(in the rows, 128 means zero)
One turn or mirror swaps these rows in pairs. Which row does each one swap with?
lidu: [107 157  93 106 126 153 112 124 115 164 129 119 148 116 145 132 126 151]
Babad: [126 153 140 104 102 135 161 120 122 111 108 133 106 137 126 137 157 114]
Zepib: [136 155 143 105 109 148 139 112 137 114 115 143  96 144 123 126 148 104]
kekez: [ 99 159 118 102 132 134 115 111 125 167 126 109 140 113 138 145 116 166]
Mog: [113 132 103 147 104 106  83 130 138 106  92 157 127 138  96 103 152 143]
Fad: [148 123 168 143 139 126 134 151 151 127  92 126 147 126  96 158 111 131]
Sosu: [140 117 168 150 140 113 139 135 143 121  99 130 150 132 113 167 105 121]
Kab: [130 118  93 126 100 128 133 108 134 144  98 119 193 120  98 115 123 141]
kigam: [101 148 111  97 126 156 106 104 130 168 135 135 141 117 139 133 108 152]
ges: [117 115 100 157  97 105  93 129 134 116 103 157 148 153 110 113 162 127]
soza: [122 155 140 123 115 162 145 120 132 107 114 151 102 142 118 131 154 108]
lilin: [103 110 138 141 137 138 125 110 116 166 143 142  98 102 109 101 133 123]
mig: [129  89 102 108 122 141 119 125 139 126 100 123 169 140 108  94  96 151]
zuke: [140 107  90 118 109 129 121 116 125 126  97 125 165 123 122  76 120 150]
leki: [128  96 108 138 108 104  98 134 150 115  87 137 141 166 106 109 155 138]
pidan: [126 111 104 115  97 123 128  93 125 119  92 132 187 134 110 110 118 147]
bovag: [109 111 126 136 111 120  87 132 137 105  73 144 138 151  95 107 154 138]
riliz: [104 117 131 114 135 121 110 109 110 128 156 122 107  92 106  91 145 119]
zom: [146 115 158 143 137 110 128 162 136 128  90 130 137 129 116 146  94 126]
koluv: [148 129 114 173 130 120 120 137 107 133 149 143 165 110 105 137 133 159]
zeza: [124  93 100 114 115 132 122 103 127 138 111 118 193 133 106 118 108 135]
Megiz: [132 150 132 113 104 143 143 122 119 114 106 133  84 145 121 131 143 112]
fiso: [ 84 120 136 138 157 111 112 110 172 123 144 114 121 101 112 143 142 146]
gom: [147 122 177 143 135 124 137 139 141 131 105 131 135 133 104 162 105 140]
mas: [156 113 153 130 137 122 134 148 157 133  96 126 122 141 105 159 100 139]
gar: [148 130 118 169 135 117  94 141 112 111 138 149 163 113  94 132 134 160]
vuz: [142 151 149 118 101 136 152 112 122 116 107 140 101 143 122 121 149 108]
muz: [140 115 171 125 131 112 129 140 136 126  97 137 146 141 107 170 102 135]
fiki: [116 118 102 149 121 108 102 130 134  97  94 148 146 139 126 101 177 139]
faru: [114 168 118 112 137 146  89 102 136 148 143 113 125 116 128 124 113 163]
kapi: [ 76 104 135 137 146 126 114 130 156 145 147 113 114 112 121 147 145 148]
vege: [130 119 111 135 109 124 119 106 137 112  94 113 184 110  94  87 118 145]
Ruf: [103 140 102 110 149 140 109  89 139 146 153 102 149 107 132 128 117 152]
Baler: [123 125  85 127 111 127  99 123 115 130  90 127 177 122 105  92 117 152]
nurof: [109 105 129 118 123 123 118 109  93 147 153 137 115 110 110  89 129 117]
femuz: [122 144 143 108 114 142 157 135 122 112 105 130  98 145 138 130 148 112]
Puf: [143 142 124 172 121 103 127 138 133 123 139 148 158  97  91 121 127 164]
Zomut: [ 95 115 114 128 164 116 102 117 159 136 138 116 119 113 131 162 145 160]
koro: [116 177  96 117 147 138 119 113 134 156 138 107 156 135 141 125 133 137]
Rosi: [105 129 136 129 151 118 105 115 174 128 139 107 118 113 136 158 161 146]
gif: [ 93 105 134 127 167 113  93 122 149 140 139 107 112 130 113 144 144 156]
Zedif: [111 155 114 124 165 142 109 101 127 161 145 106 155 132 123 132 117 158]
libeg: [127 153 128 121 122 145 153 105 125 104 130 130  99 154 120 135 146 105]
Zudud: [103 131 139 118 123 118 117 101 118 136 157 148 106 111  90  88 124 130]
rozar: [ 93 112 126 113 123 129 116 101 108 143 151 149 112 111 108  86 128 129]
kimit: [156 117 109 187 119 121 122 122 125 140 132 158 151 121  98 128 141 144]
napig: [ 81 130 136 132 163 133 115 126 161 137 134 116 120 133 139 144 158 149]
nuga: [125 161 142 125 125 144 156 116 134 114 101 144 114 150 125 123 150  96]
timo: [142 131 105 175 126 104 120 135 122 142 140 140 168 108  96 138 134 163]
Leb: [154 109 163 138 130 110 123 149 156 138  98 125 135 125 100 158 108 118]
vit: [104 111  95 136 119 107  97 119 125 110  77 148 143 143 106 104 161 131]
Taf: [150 114 158 135 137 110 133 142 138 121 104 129 146 158 109 169 110 126]

Megiz is swapped with Sosu
vege is swapped with faru
kigam is swapped with Kab
gar is swapped with riliz
Zepib is swapped with Fad

